One turn sends every row of this set to another row. A few are shown first. Where does it send the rows asked after them?
demun: [ 13 -31 -25  22  -1 -11 -24 -32 -37  11 -25  28 -15  39  49 -37  58   2]
Poni: [ 19 -26 -13 -12   5   0  15   9 -54 -18 -11  56 -10  58  20 -40  62 -13]
Zeku: [ 12  27  -4 -17   2 -32   5 -61  20  24  20 -16  53   7 -20   1  -8  11]
faz: [ -6 -35 -11  22 -10 -10 -56 -28 -30   2 -34  22  -8  43  27 -34  40  18]
lev: [  4 -24 -47 -14 -14  -7 -11  -6 -47   6   3  36  27   6 -68  41   1  -4]
gerav: [  3 -29 -25  27   4  -2 -48 -41 -32  -6 -31  27  -6  35  35 -33  49  19]
sisi: [  8 -19 -35 -32 -11 -19   5 -16 -49  16  -5  48  30 -11 -55  47  -3   5]
Fivo: [  0 -31   6 -19  -2   2 -10  21 -50 -31 -21  53   1  68  -3 -36  47   2]
Gov: [ 14   8 -39  -2 -20  -7  44   7  22 -29 -10  19 -11 -39  42 -52  36 -25]
Kisaz: [  1  17  -5 -48 -13 -25  34 -23  38 -11  -3 -13  64   7  -7  38  21   8]
Fesiv: [ 14   4 -24   1   4 -20 -19 -53 -31  35  24  12  32  13 -54   1 -19   6]
mev: [ 10   5 -11 -34   1  14  47  34 -16 -66  -5  53   8  15   1 -48  42 -15]
Bofu: [  4  21 -31  -6 -15   4  35   6  31 -54  -9  18   1 -44  26 -55  22 -13]
lam: [ 19  -2 -20 -27  -6   3  57  35 -19 -42  -2  50  -7   9  17 -50  48 -29]
popu: [  4 -22 -35 -47 -20 -15  24   8   0 -20 -16  24  51   1 -41  62  29   6]
Bonod: [  8 -12 -22 -58 -15 -27  32  -9  -6  -2 -18  33  51 -14 -30  61  17  12]
Vorok: [ -6  15 -20  -8 -29  -6  26  16  39 -45 -15   9   0 -43  21 -55  13 -14]
nuf: [ -8 -10 -39  20  -8  -2 -40 -50   8   5 -35   1   4 -14  46 -55  24  -8]
robut: [ -6  14 -34 -13 -14   3  19 -12  39 -33 -24   4  14 -43  36 -63  18 -27]
nugip: [-10  -7 -27  28 -26 -15 -34 -30  24  -6 -31  -5  -9 -25  43 -45  19   7]
Mub: [  1   2 -20 -48  -5  14  46  31   4 -58 -20  41  20  -2   7 -53  35 -33]
dosod: [  4  31   6 -26   0 -32  10 -64  -6  35  17   0  44   0 -13  11 -17   6]
tabug: [  1  11 -25   6  -4 -12 -22 -47 -37  31  27   8  25  14 -50   5 -23  -8]
ved: [  5   8 -17 -13  -2 -22  -8 -49 -48  39  17  28  27  -2 -44  16 -24   0]
Nemuv: [ -1  36   2 -15  -3 -24   5 -57  15  21  23 -22  48  15 -12   3 -11  -1]
dule: [ 18 -26 -44 -19  -5 -14  -5 -13 -42  10   5  41  33   7 -73  31   1   6]
mar: [  0   0 -40  31 -13  -6 -24 -41  20 -15 -25   2  -7 -33  48 -46  27   6]
veb: [ -3 -38 -28   5   6   6 -48 -32 -47   2 -37  35   4  46  22 -42  44  -3]
zuzud: [  2 -31 -16 -38   7  15   6  17 -49 -36 -28  60  16  54  -3 -41  52 -19]
ropoz: [  5  19   2 -54  -8 -35  35 -39  19   9  -4   4  59  -7  -4  38   9  14]
Vupit: [  0   0   0 -38 -15   5  41  48  -8 -59  -9  46   4  15  -7 -49  30 -17]
zevut: [ 14  11 -12 -47  -8 -32  35 -27  40  -6  -2  -5  67  -2 -19  31  18  17]
Neku: [ 10 -26  -7 -13  12  10  -4   5 -54 -36 -19  58   3  63   7 -35  58   5]
pegup: [ 18 -23 -37 -49 -12 -21  28   3   1 -15 -11  30  55  -4 -53  50  24  13]
vusa: [ 10  -9 -41  28 -17 -16  -8 -34  11   2 -23   5 -17 -21  62 -44  41  -6]

Neku -> mev
ved -> sisi
Vorok -> nugip
Now find these:
dule -> pegup
lev -> popu
demun -> Poni
zuzud -> Mub

